In the rows, zero is written as 128.
T: rows in several groups, each row roughly a mix of its group's directions (some rows in no group)
T (116 x 10)
[[157 123  78 121 140 145 131 117 112  94]
 [119 121 112 128  80 152 135  92 101 120]
 [109  93 120 139 131  98 100  84 125 120]
 [135  83 165 145  97 109 118 116 119 127]
 [119 159 141 139  94 104 146 115 171 120]
 [132 120 164 161 102 109  94 114 105 132]
 [159 163 129 119 110 120  90 112 127 160]
 [152 139 160 124 172 124  98 119 100 124]
 [123 164 143 122  86 114 149 142 144  97]
 [118 140  98 114 143 141 120 178 155 147]
 [136 148 119 108 119 160 108  82 121 156]
 [158 121 171 133 102 109 118 154 127 100]
 [131 126 152 163 153  90 137 147 146 156]
 [145 166 148 106  89 134 136 128 110  99]
 [121 130  99 138 151 117 161 130 119  77]
 [112 120 157 117 145 154 134  74 114 134]
 [120 108 138  99 159 116  92 110 156 106]
 [113 173 142 124 125 165 121  97 139 107]
 [132 165  98 127 107 175 114 119 135 142]
 [143 137 129 139 119 130 113  99  72 154]
 [154 164 153 115 143  98 129 159 106 122]
 [104 103 109 162 101 132 165 131 128 153]
 [145 134 161 121 109 129 117  95  92  96]
 [151 169 149 135 151 125 107 168 128 142]
 [ 99 120 146 140 160 141 123 102 126 175]
 [136 133 143 135 123 116 117 170 165 168]
 [161 144 148 110 148 112 106  88 105 120]
 [ 99  91 130 128 154 134 169 147 146 117]
 [117  84 120 128 110 150 153 126  91 107]
 [122 146 169 149 111  98 126 138 163 109]
 [140 156 157 116 148 112 101 169 135 110]
 [ 85 109 130 132 136 113 127 110 124 179]
 [173 160 138 126 130 149 127 158 131  98]
 [152 108 140 118 124 127 152 101  83 100]
 [118 104  95 138 143 142  95 129 147 170]
 [153 158 160 143 124  98 132 140 113  92]
 [119 102 135 111 117 133 153 117 103  75]
 [156  87 112 138 154 146 166 116 131 133]
 [101  94 130 132 133 108 131  95  99 161]
 [124 180 165 121 148 119 125 126 134 102]
 [121 132 121 124 115  80 146 159 110  93]
 [122 106 108 148 133 130 171  94 122 159]
 [125 129  99 142 179 107 134  93 121 127]
 [151 125 163  95 141 135 132 114 122  82]
 [149  91  99  87 140 132 137 134 124 101]
 [110 117  75 118 117 156 133 129 153 151]
 [116 115  76 130 126 119 147  95 102 113]
 [101 131 125 135 152 147 153 126 183 121]
 [127 156 128 124 136 156 103 138 182 115]
 [141  83 118 116 175 113 136 144 140 132]
 [119 130 120 108 133 160 116  80 124 165]
 [142 109  71 128 147 127 139 135 155 110]
 [141 110 143 103 167 127 102 160 129  98]
 [119 146 128 161  90 108 105 142 143 162]
 [139 163 159 115 145 144 128 113  92  99]
 [116 101  90 130 102 126 138 169 141 148]
 [152 133 185 113 146 122 114 120 115 104]
 [138 113 149 142 145 120 140 106 105  74]
 [149 113  78 135 104 140 156 131 106 112]
 [ 95 104 106 142 120 104 136 118 111 172]
 [134 161 122 129 119 105 168  90 148 142]
 [147 149 137 138 111  99 139 167 128  88]
 [134 124 143 151 140 115  70 138 136 156]
 [148 124 139  97 126 179 157 124 130 108]
 [134 124 111 112 109 147 137  71 100 120]
 [162 154 135 107 127 155 150 147 128  89]
 [138 153 143 109 114  79 142 135 104 103]
 [161 153 124 152 112 114 108 148 138  86]
 [113  94 115 160 146 130 141 105 150 164]
 [108 124 160 119 155  89 165 126 115 122]
 [122 111 136 124  76 108 126 146 145  92]
 [112 156 132 151 115 101 127 170 139 160]
 [ 92 100  96 108 141 100 113 130 155 139]
 [154 150 122 130  93 129 131 162 131  85]
 [122 139 120 143  90  92 153 154 155 144]
 [141  91 140 142 113 118 129 163 133  84]
 [156 127 160 113 137 139 133  99 105  86]
 [102  95 118 125 134 106 141  96  93 152]
 [132 137 130 102 174 140  99 151 156 114]
 [105  94 138 138 103 136 142  78 119 134]
 [153 113 148 107 152 170 100 136 150 135]
 [110 143  95 150 110 123 120 161 164 150]
 [113  94 118 159 174 108 127 132 141 145]
 [155 161  99 118 138 121 115 125 165  96]
 [133 169 162 152 109 109  94 132 124 138]
 [ 92 124 123 130 117 130 131 150 161 176]
 [136  75 123 136 152 101 155 144 121 139]
 [110  93 130 131 134  93 126 126 100 170]
 [126 133  98 137 143 117  97 167 149 162]
 [120 124 114 140 116 101 167 114 174 144]
 [129  91 104 132 149 104 140 144 164 154]
 [134 116 152 160  99 132 104 169 124 107]
 [128 152 152 124  88 153 140 147 115  91]
 [116 107 130 118 165 153 105  94 124 160]
 [173 148 154 124 104 143 123 121 127  90]
 [125 110  89 121 123 167 143 149 164 126]
 [170 118 114 131 122 135 138 116  92  86]
 [130 156 158  96 107 114 141 151 143 162]
 [124  74 152 131 163 125 142 108 132 119]
 [143 140 109 122 116 111 155 169 143  88]
 [136 135 137 111 117 108 183 143 116  96]
 [152 146 135 123  90 121 132 169 136  93]
 [123 122 187 116 143 107 131 121 101 144]
 [159 139 123 142 124 107 138 154 134  75]
 [116  96 101 127 123 117 140 152 115 178]
 [148 170 105 150 145  87 116 137 131 133]
 [133 108 164 106 115 102 111  98  93 126]
 [147 133  99 111 138 107 151 106 116  81]
 [ 88 103 123 120 135 176 150 110 126 129]
 [163 164 136 123 138 140 130 128 118  79]
 [132 138 176 137 133 140 155 127 118  84]
 [112 116 107 115  93 166 149 125 101 104]
 [106 159 117 139  88 144 102 154 148 140]
 [131 107  81 117 131 146 148 120  99 159]
 [140 155 127 119 121 153 104  77 109 145]
 [154 113 143 124 145 114 127 101  78 106]]
one row of each group, then the others: which group is each in?
[135 137 173 145 102 111 120 131  92 103] -> (128)
[117 139  84 124 140  93 148 162 146 136] -> (113)
[112 124 111 140 123 129 133 161 131 188] -> (68)

[142 128 119  92 147 140 163  94 111 101] -> (128)
[ 92 105 109 118 158 117 139  92 105 139] -> (113)
[159 154  96 110  97 141 123 121 122  94] -> (113)
[131  93 120 137  93 100 146 163 109 130] -> (128)
[104 122 104 156 144 100 142 174 138 126] -> (113)
[ 82 125 105 134 112 148 127 160 132 160] -> (113)
[116 145 171 153 121 146 117  91 122 103] -> (128)
[135 138 177 145 130 105 111  98 146 106] -> (128)
[ 96 129  99 149 152 163 154 120 124 105] -> (113)
[127 145 124 125 149 137 110  72 109 155] -> (113)
[104 115  97 141 179 119 140 107 131 145] -> (113)
